In the rows, zero is written as 128.
One hidden turn or mirror swaps the rows below in pairs. Which row is each named row swapped with?
The rows were stretched afterwards, more along some directions than others.
q378: [116 117 104 148 144 145 139 139 116 105 146 118 136 126 115 140 133 139
  92 115 133]
q466: [114 147 154 113  88 124 140  96 117 119 112 150 146 126  96 124 122 130
 164 125 160]
q36: [115 124 132 124 136 135 132 166 154 109 129 121 160 126 105 128 117 135
 140 139 138]
q842: [139 116 130  81  85 110 100 118 131 136 136 127 122 119 146 155 137 157
 110 113 118]
q349: [134 134 100 144 159 112 104 123 147 140 129 134 136 105 137  89 147  94
 110 134 128]
q212: [129 141 121  97 111 116 123 114  99 158 141 138 108 125 148 141 152 139
  91 127  98]
q716: [113 102 129 155 122 127 124 113 122 131 133 139 111 141 119 140 121 163
 140 131 148]
q743: [130 115 125 110 124 124 119 116 103 153 136 131 124 137 142 135 141 153
 114 134 124]
q397: [127 140 111 177 177 148 136 145 121 133 135 123  98 106 127 124 122 105
 114 135 116]
q161: [137 149 105 152 128 128 146  87 145 117 110 132 120 143 120 159 114 146
 130 120 102]
q39: [124 119 122 166 153 173 140 157 116 122 126  93 110 131 132 116 109 120
 140 135 123]
q31: [137 139 138  92 113 113 137 121 111 130 129 167 137 121  97 129 165 127
 146 120 152]
q597: [125 128 126 133 133 129 145 115 133 136 134  93 121 127 134 124  93 106
 107 143 121]
q964: [132 105 122 132 135 138 141 112 138 108 113 126 163 117 100 106 133 116
 141 111 147]
q88: [138 111 133 136 140 124 121 137 135 120 140 127 126 120 145 132 105 123
 109 139 104]
q347: [128 157 146 110 121 138 175 102 106  92 138 134 124 140  99 138 130 116
 101 133 131]
q24: [119 107 162 106 109  94 158 121 139 107 131 132 129 130 114 125 121 116
 126 147 149]
q641: [142  90 126 109 145 141 126 113 155 116  88 110 129 104 155 117 119 110
 128 107 123]
q560: [137  96 129 113 122 121 144 169 125 110 173 122 141 137 112 149 128 155
 138 140 108]
q63: [146 116  92  95 129  88 100 143 154 137 122 128 138 134 143 136 130 122
 130 122 127]
q832: [138 113  93 128 146 118 130 111 137 116  91  93  99 121 166 136 118  87
 116 118 128]
q192: [143 141 115 118 137  93 122 159 123 153 155 145 102 135 137 142 147 137
 102 133  91]
q500: [141 127 109 124 136 160 144 108 139 103 108 119 136 136 116 140 109 115
 138 132 130]
q825: [127 115  94 137 134 173 144 146 127  92  99 102 115 126 123 168 122 136
 147 118 132]
q143: [133 138 113 157 120 112 111 124 137 168 152 144 116 112 137 117 141 147
 149 117  82]
q628: [131 129 103  93 122 112 119  95 123 140 115 124  92  95 148 132 152 101
 106  99 120]
q913: [136 114  79 133 134 123 109 110 147 128  78 122 131 127 154 136 128 126
 158  88 143]
q952: [123 154 116 158 136 127 117 114 125 140 126 149  99 126 130 139 118 142
 105 126 101]
q175: [114 145 117 105 128 139 117 161 103 138 125 141  90 118 115 135 167 124
  91 125 127]
q815: [128 138 140 148 134 130 136 113 124 126 128 129 117 138 136 130 111 117
 119 142 113]
q104: [125 146 144 116  88 115 136 100 134 125 110 128 131 116 106 139 126 118
 151 131 153]
q765: [145  94  95  96 127 103 101 147 154 101 116 120 146 135 156 145 134 120
 108 111 131]
q823: [112 119 155 138 102 138 130  86 116 145 129 132 139 112 121 132 120 154
 139 121 136]
q846: [113 145 156 137 137 125 140 109 134 128 105 156 119 127 108 113 118 108
 161 119 148]
q183: [111 109 142 169 136 146 130  92 103 139 141 127 134 127 124 124  96 151
 136 124 143]
q697: [129 135 125  60 103 112 140 129 118 107 101 144 136 143 112 125 162 105
 138 118 147]
q93: [130 156 104 134 158 139 155 154 121 109 143 140 128 123  87 128 144 105
 109 143 132]
q698: [133  91 119  91 131 109 109 130 156 124 102 148 119 110 140  97 156 109
 119 103 138]
q715: [102 116 140 136 130 145 151 174 121 111 134 123 121 152 100 109 125 133
 146 131 149]
q374: [111 159 157  86 109 147 148 130  82 119 120 150 116 134 102 135 150 106
 120 144 161]
q768: [119 128 127 116 130 153 121 152  94 137 146 145 126 128 113 110 142 131
 122 120 153]
q549: [149 105 101 122 132 111 114 126 154 129 114 120 144 124 151 136 119 131
 166 112 115]
q195: [122 141 168  82 125 134 155 154  99 116 134 136 121 117 106 123 151  95
  94 165 151]
q171: [132  99 131 125 162  99 112 115 119 140 138 138  97 115 141 115 130 100
  95 130 146]
q454: [143 122 117  88 145 115 132 154 133 122 140 137 126 135 147 120 131 116
  85 119  98]
q321: [134 147  85 153 156 151 146 172 140 102 110 117 111 121 127 145 133 109
 120 121 108]
q172: [138  99 102 148 156 129 103 170 156 123 118 110 125 138 142 134 111 131
 114 121 108]
q699: [131 150 102 107 127 150 147 163 118  92 121 117  99 152 119 162 130 113
 145 126 115]

q24 swaps with q716
q560 swaps with q171
q63 swaps with q93
q321 swaps with q913
q832 swaps with q825

One hidden turn or mirror swaps the rows below in pairs. Which row is each named row swapped with?
The rows were stretched afterwards, more along some directions than others.
q879: [ 93 119 152 117 132 111 138 123 119 182 115  97 146 139 103 119 129  89
  95 141 110 137 147 139 156 169  93 142  78 114 104]
q824: [109 120 182 118 137 121 118 114 170 140  89 109 141 106 121 105 155  76
 110 174 153  93 170 145 186 160 125 148  55 115 123]
q437: [ 89 126 152 140 134 118 120 139 167 133 117 102 139 138 140 164 104 104
 105 166 107 104 129 169 158 138 100 123 103 144 142]
q661: [121 101 164 128 105 130 151 109 171 159  68 106 148  98 139 162 123  90
 106 190 130  84 135 159 144 150  99 132  83 134 128]
q25: [ 98 129 183 116 139 121 118 109 160 147  96 108 139 111 113 105 147  69
 102 169 159  94 172 143 191 164 119 146  54 116 122]
q342: [ 98 116 180 113 137 118 108 114 168 147  78  99 153 104 111 112 150  81
 122 176 152  89 161 130 187 165 119 152  58 121 139]
q417: [133  79 144 124 105 134 180 145 130 156  83 101 131 106 123 129 155 108
 130 162 100 138 128 157 118 129 110 129 109 144 122]
q853: [120  89 138 129 111 132 175 148 118 162  95  94 138 115 124 134 157 104
 124 168 101 140 134 164 124 138 108 125 122 148 124]
q304: [129 164 168 124 116 119  87 104 129 138 113 138 146 100 119 114 150 139
 103 195 138 105 158 139 149 151 107 144 114  92 109]
q355: [119  93 135 138 118 128 173 150 123 158 106  93 128 126 123 137 157 109
 131 166 104 145 133 170 125 136 106 125 124 147 125]
q939: [104 123 183 117 139 116 115 108 168 146  82 108 145 101 110 107 149  71
 119 176 146  87 172 139 191 161 123 155  48 117 132]
q827: [104  99 194 102 129 110 123 103 144 185 104  92 143 119  91  80 175 105
 111 179 125 121 171 161 149 146 105 150  88 121 122]
q130: [121 131 190 107 114 143 116 118 157 164 164  70 146 137  91  89 153 117
  66 163 167 127 156 168 134 155 122 109  91  80 109]
q70: [ 90 131 150 142 125 122 126 138 161 135 113 110 140 126 137 168 102 106
 108 170 109 106 126 170 160 141  98 118 111 148 146]
q659: [122  97 166 130  96 127 164 107 167 164  72 110 142  96 138 157 129  86
 113 186 126  97 134 166 135 132  95 131  91 139 121]
q493: [135  97 161 131 106 133 161 104 156 156  83 100 142 100 136 159 127  89
 105 186 136  91 138 159 135 150 102 131  90 127 119]
q733: [107 127 157 131 128 135 114 137 162 127 126  97 140 136 126 154 108 117
 106 166 124  98 138 174 146 144 109 115 110 131 148]
q430: [ 85 113 173 134 146 110 106 111 151 179 126 119 133 139 108 132 132  96
  97 172 154 102 167 169 164 165 107 133  83 113 109]
q775: [125 128 186 103 119 138 113 113 147 158 159  72 150 131  94  86 155 117
  69 169 173 121 159 167 130 160 126 116  98  70 103]
q720: [100  81 137 152 133 124 156 139 147 131  86 131 119 129 152 170 140 101
 139 173 115 100 133 151 154 114 105 123 101 173 130]
q375: [ 99  96 159 117 142 116 115 130 179 147  63  96 162 107 119 134 138  86
 133 181 135  84 144 134 165 167 117 135  57 145 160]
q942: [102  87 142 145 132 116 159 142 144 136  96 136 126 128 146 161 140  89
 125 177 123 114 133 144 156 113 102 129  91 163 119]
q200: [121  86 138 133 118 128 181 147 124 156 100  91 132 121 125 132 161 108
 125 166 102 140 134 167 124 145 116 127 114 144 128]
q478: [137  97 156 132 109 137 153 113 160 149  72 110 142  97 137 158 127  86
 115 183 132  83 146 169 139 144 111 132  86 127 124]
q981: [ 98  95 186 102 135 112 115 109 137 181 101  86 146 117  92  90 174 109
 118 174 137 116 170 151 146 156 110 147  96 126 130]
q259: [116 105 136 140 120 122 161 137 121 158 105  97 127 125 124 128 162 113
 124 175 104 145 139 166 136 146 103 132 115 145 123]
q426: [105 114 172 118 137 123 111 119 181 146  71 106 155 105 114 115 142  82
 122 176 145  87 157 137 180 161 120 147  46 124 146]
q532: [122 120 189 103 120 115 128 112 139 171 140  73 151 129  87  75 176 106
  75 178 172 138 159 146 141 162 125 134  75  80 102]
q860: [114  78 174 115 142 125 131 124 125 154 105  99 132 121 104 102 182 117
 135 168 123 109 169 159 135 136 118 130 104 136 130]
q850: [119 129 185 108 123 135 110 113 152 158 155  61 154 132  91  96 149 118
  71 172 171 117 160 167 132 170 127 117  90  81 117]
q689: [116 162 161 140 122 120 103 107 123 150 118 116 137 121 117 112 167 132
 104 180 137 124 153 151 146 166 105 135 111 102 107]
q219: [106 104 192  99 120 112 118 104 141 192  99 105 148 109  94  86 169 108
 103 188 132 121 166 159 145 149  98 149  98 119 116]
q723: [ 94 135 154 138 125 133 116 142 165 130 115 108 140 132 137 165 108 108
 108 170 116  98 137 173 156 138 104 114 114 142 144]
q363: [102  94 194 105 132 114 123 106 136 184 106  90 137 121  94  87 173 109
 110 174 130 119 171 164 145 149 108 145  96 125 123]
q196: [120  97 134 138 115 124 177 141 128 158 100  92 127 124 130 134 159 111
 124 167 108 145 132 175 127 141 106 124 118 153 126]
q802: [104  77 168 109 147 132 119 124 131 160 104 103 139 126 104 106 170 111
 131 169 127 100 173 155 141 146 123 135 101 142 135]
q202: [102  78 144 148 134 114 164 141 144 134  85 129 118 123 148 164 146  96
 139 175 115 102 133 153 155 111 103 127  98 175 128]
q678: [102  81 136 152 128 111 157 146 147 135  93 127 123 134 147 166 137  96
 137 175 118 110 129 147 156 115 106 123  92 170 127]
q315: [ 90  89 151 146 145 109 125 134 143 167 135  81 140 158 119 159 135 110
 110 181 124 123 130 163 131 146 100 108 105 153 142]
q492: [101 123 152 140 124 128 122 140 168 129 113 106 137 130 139 156 106 107
 111 168  99 101 131 176 155 130 107 120 103 144 142]
q116: [131  97 169 111  90 135 152 133 159 163  93 139 136  96 116 113 136  91
 111 153 128 114 155 157 145 117 116 134  89 109  97]
q387: [ 93 128 141 115 127 108 124 131 122 168 113 126 156 127 117 138 107  96
  99 159 105 129 141 137 160 153  89 141  96 123 111]
q826: [112  94 180  99 117 133 162 119 126 153 148  81 135 132 115 130 147 116
  73 170 131 118 145 163 115 123 101 114 122 122 105]
q587: [128 166 170 108 108 118  87 108 120 135 123 147 161  93 112 125 131 133
  95 186 136 101 153 123 144 149 105 140 123  80 106]
q762: [112 106 171 112 122 132 157 113 132 145 160  79 130 139 123 138 142 104
  77 173 149 111 154 176 130 132 104 112 121 128 110]
q421: [110 108 181 123 111 125 132 111 159 168  98 145 132 109 116 116 129  95
 105 158 138 103 163 165 165 127 108 142  81 104  96]
q749: [112 123 146 119 124 125 138 113 123 180 122  92 136 142 107 108 140 106
  96 142 122 138 149 153 139 168  94 134  80 104  93]
q252: [ 88  91 150 142 149 110 128 129 149 170 123  69 148 153 117 161 136 106
 110 186 129 117 130 167 134 155  98 112  99 152 156]
q631: [ 89 102 158 148 142 111 116 122 142 174 125  84 144 156 116 150 138 113
 104 188 130 119 133 173 132 150  94 117 101 150 142]
q896: [123 114 181 103 114 105 144 120 135 163 130  92 150 119  98  88 180  97
  85 181 167 145 154 133 147 146 119 138  83  88  95]
q586: [107 103 182 123 117 123 121 113 162 167 105 142 128 115 117 113 127  92
 102 161 132 103 160 163 168 128 106 144  74 111  93]
q675: [126 142 150 142 121 117 114 120 119 154 112 113 138 121 114 116 163 122
 119 184 122 136 153 156 147 157 108 139 114 114 117]
q993: [130 129 180 110 118 141 114 118 151 152 153  70 141 131  93  87 146 121
  77 162 166 120 157 167 125 160 123 114  95  83 112]
q99: [106  68 153 130 144 128 138 130 137 142 107  95 128 130 119 126 175 120
 146 170 130 105 158 161 135 133 118 126 107 157 136]
q713: [ 98  95 191  98 126 110 123 108 136 189 103  90 148 114  92  85 166 106
 102 178 129 121 164 157 144 155 107 146  88 123 121]
q783: [119  89 138 138 118 124 174 139 115 158  95  93 132 117 126 133 164 114
 127 174 107 138 131 163 127 147 111 133 115 147 126]
q459: [ 80 137 152 127 129 105 123 136 139 158 107 126 142 134 120 146 104  97
 108 156 101 125 136 142 172 146  90 138  88 137 124]
q188: [ 97  88 161 125 136 113 117 131 176 150  75  79 172 119 116 146 134  91
 137 179 127  96 130 136 151 151 115 130  69 148 168]
q750: [107  89 185 106 137 120 122 115 133 175 112  94 139 121  92  84 180 113
 115 168 126 119 170 159 137 145 112 140  99 128 125]
q617: [114  98 175 111 116 128 155 116 131 146 146  83 131 132 122 141 143 108
  82 168 130 108 152 172 120 120 101 114 127 133 109]
q265: [115  92 171 105 124 131 164 116 116 150 151  84 125 131 122 131 150 106
  78 166 136 114 158 166 122 127 107 116 127 131 103]
q575: [104  98 168 114 141 116 111 130 175 145  69  94 164 107 112 131 136  85
 133 178 130  87 150 134 163 157 117 136  51 132 156]
q836: [ 84 139 151 138 130 108 115 135 149 153 105 128 140 131 128 155 100 101
 108 162 100 113 133 149 172 147  88 137 101 139 132]
q594: [118 126 141 138 127 119 141 128 113 160 116  99 128 127 116 116 163 119
 112 174 119 144 144 154 142 158 104 135 112 128 116]
q331: [130  83 171 113  94 136 165 128 154 160  87 131 134  97 123 109 144  93
 112 153 119 118 149 156 144 115 113 139  89 116  89]
q969: [ 94  87 146 135 146 109 126 136 138 168 121  72 154 149 115 159 136 108
 112 187 122 117 129 158 127 155 101 114 105 156 152]
q638: [106 114 181 112 135 116 121 117 170 144  76 104 148  99 114 112 147  71
 116 178 147  91 165 135 188 161 122 152  48 120 132]
q250: [ 90 135 151 144 123 125 121 144 161 133 115 105 141 134 132 165 103 109
 113 169 111 107 125 168 159 134  99 118 113 142 149]
q388: [128  95 156 130 107 138 166 110 161 158  76 102 146  99 139 165 127  93
 111 187 137  92 135 161 135 146 103 127  87 136 129]
q748: [114 140 156 138 129 119 122 118 117 152 114 109 133 123 115 111 170 124
 108 178 124 140 152 150 145 161 106 140 108 113 115]
q780: [107  73 166 114 143 127 131 124 126 157 111  98 130 125 110 104 177 115
 128 166 123 110 163 159 136 139 115 127 114 148 131]
q119: [133 116 182 107 111 113 142 120 139 166 134  91 143 115  98  73 186  98
  80 179 154 149 160 142 134 136 115 132  77  95  86]
q895: [ 89 117 183 135 130 118 106 103 161 178 118 122 127 132 112 121 122 100
  98 165 145 102 156 176 169 146  98 136  74 116 106]
q372: [124  90 172 105  97 133 154 128 147 163  97 128 138  97 113 105 143  96
 105 157 131 113 149 153 142 128 112 138  90 101  86]
q544: [133  86 168 108  95 142 158 135 150 159 102 130 134 101 114 107 137 101
 108 152 122 120 145 150 137 123 108 133 100 105  91]
q905: [ 87 139 154 143 131 113 120 137 157 140 105 116 140 130 135 163 101  99
 112 167 101 107 131 162 167 142  97 128 102 149 145]
q593: [116 105 176 110 112 108 143 118 134 165 115 104 145 121 109  90 170  97
  88 184 148 137 141 134 156 128 112 140  77 106  91]
q862: [ 90 135 152 130 133 103 114 133 139 157  91 128 148 126 124 141 105  98
 112 164  98 116 138 149 171 153  90 148  84 139 129]
q915: [ 89 124 182 139 128 126 110 107 165 176 118 136 134 133 115 129 113  97
  94 163 146  98 161 175 173 148  98 130  77 114 114]
q735: [106  98 170 110 132 122 104 127 174 146  62  98 167 105 111 120 150  84
 131 182 127  85 151 127 164 153 123 144  58 133 151]
q829: [116  95 173 106 116 128 164 111 129 148 149  86 125 133 124 138 136 113
  76 169 135 111 149 165 118 122  97 116 122 131 101]
q348: [124 125 192 100 121 119 125 111 141 171 151  64 153 125  83  72 178 109
  68 178 172 138 160 150 136 163 122 128  74  73  94]

q993 swaps with q544
q593 swaps with q430
q896 swaps with q895
q363 swaps with q638
q689 swaps with q387
q587 swaps with q749

